[[-13.5   6.7  -6.9   9.9  17.4   5.8  -4.6  21.2  -2.4  -5.9  -5.0   6.1
   -8.0]
 [-14.1   9.8   3.3  16.5 -30.2   9.8   9.8 -45.8  15.8  -5.0   7.1   9.1
   -1.1]
 [ 10.0  -7.2  -3.2  -4.7 -20.9  -8.4 -19.1 -12.9 -34.6   1.7 -18.1  -8.2
   11.1]
 [  2.7   0.0 -14.8   3.1  29.7  -1.2 -35.1  32.3 -59.2   2.6 -28.7  -2.6
   -5.0]
 [ 15.3 -10.6  -0.1  -3.1 -20.4  -9.0  -9.8 -24.7 -22.7   5.6  -8.0 -10.4
    3.6]
 [ -3.7   2.6  10.1  -6.7   3.2   2.2  15.8   6.3  19.0   2.9  20.5   3.5
   -3.0]
 [  4.1  -1.5   8.9  -6.5 -19.9  -1.5  18.3 -21.6  42.8   1.5  18.3  -0.5
    4.1]
 [  1.1  -0.6   6.0  -2.2   8.1  -0.2   9.9   4.6   5.5   3.6  12.5  -1.1
   -3.6]]
Which number is the maximum? 42.8
The entry just right of -28.7: -2.6
The entry just right of the largest entry: 1.5
The entry just left of -14.8 -> 0.0
Which number is the entry just left of the largest entry? -21.6
The entry just right of the smallest entry -> 2.6
The entry just left of -18.1 -> 1.7
Which number is the entry just right of 3.3? 16.5

array([[162, 113, 146, 130,  48,  63, 245, 136],
       [187, 165,  41, 145, 151, 165, 199, 125],
       [131, 129, 134, 123, 137, 128, 130, 127],
       [104, 105, 180, 112, 116, 107, 100, 130],
       [128, 130, 144, 133, 125, 128, 127, 135],
       [131, 133, 134, 132, 132, 130, 140, 129],
       [144,  66, 124, 145, 153,  58, 103, 141],
       [127, 188, 143, 128, 123, 181, 159, 133],
       [124, 129, 142, 115, 132, 124, 130, 123],
       [132, 134, 136, 135, 128, 131, 132, 134],
       [147, 141, 107, 138, 132, 142, 139, 118],
       [131, 147, 128, 131, 136, 142, 131, 137],
       [130, 130, 133, 135, 132, 137, 127, 130],
       [136, 132, 131, 131, 133, 133, 133, 130]])
The bottom entry of the column that holds the largest entry: 133
The entry just left of 143: 188
Which number is the entry just right of 245?
A: 136
The last entry, reading row by row -> 130
The first entry in reading order: 162
Which number is the first entry of the smallest entry's row?
A: 187
The 2nd entry on the main diagonal -> 165
Which number is the largest entry in the last column?
A: 141
Which number is the third smallest entry?
A: 58
The third entry on the diagonal from the top-right corner is 128
Which number is the 4th entry in reading order?
A: 130
Which number is the entry directly below the smallest entry?
A: 134
The entry directly above the smallest entry: 146
The bottom-left entry is 136
The entry just left of 138 is 107
The top entry of the column that holds the largest entry -> 245
Which number is the second entry, reading row by row?
A: 113
The smallest entry -> 41
Which number is the entry just right of the smallest entry?
A: 145
The smallest entry in the first column is 104
Which number is the fifth entry from the end, reading row by row?
A: 131
Which number is the 2nd smallest entry?
A: 48
The entry just left of the largest entry -> 63

Read these off the table that follows. Rows and columns are numbered from 0.
1) Give the entry just right of the largest entry.
2) Give the entry just right of -11.1.
3) Give the entry in the top-right corner.
4) Give the maximum.
5) Give the entry in row 2 and column 0.
6) Give the entry in row 0 and column 0.
7) Give the entry just left of 51.9.
array([[-11.1,   4.4,  31.6,  -8.3],
       [ 14.5, -15.4,   5.5,   1.2],
       [ -5.4,   0.4,  -7.5,  10.8],
       [  0.3,   0.4,   1.2,  -1.1],
       [ 14.5,   4.4, -20.5,  10.8],
       [  0.3,   0.4,   1.2,  -1.1],
       [ 17.3,   0.4, -20.5,  -5.9],
       [ 14.5, -19.4,   5.5,   1.2],
       [-22.4, -11.4,  35.9,   1.2],
       [  0.3,   0.4,   1.2,   1.2],
       [  8.8,  51.9,   5.5, -15.4],
       [  6.0,   4.4,  -7.5,   8.4],
       [ -8.2,  -3.5,  27.2, -22.6],
       [  3.1, -11.4,  -7.5, -10.7]])
1) 5.5
2) 4.4
3) -8.3
4) 51.9
5) -5.4
6) -11.1
7) 8.8
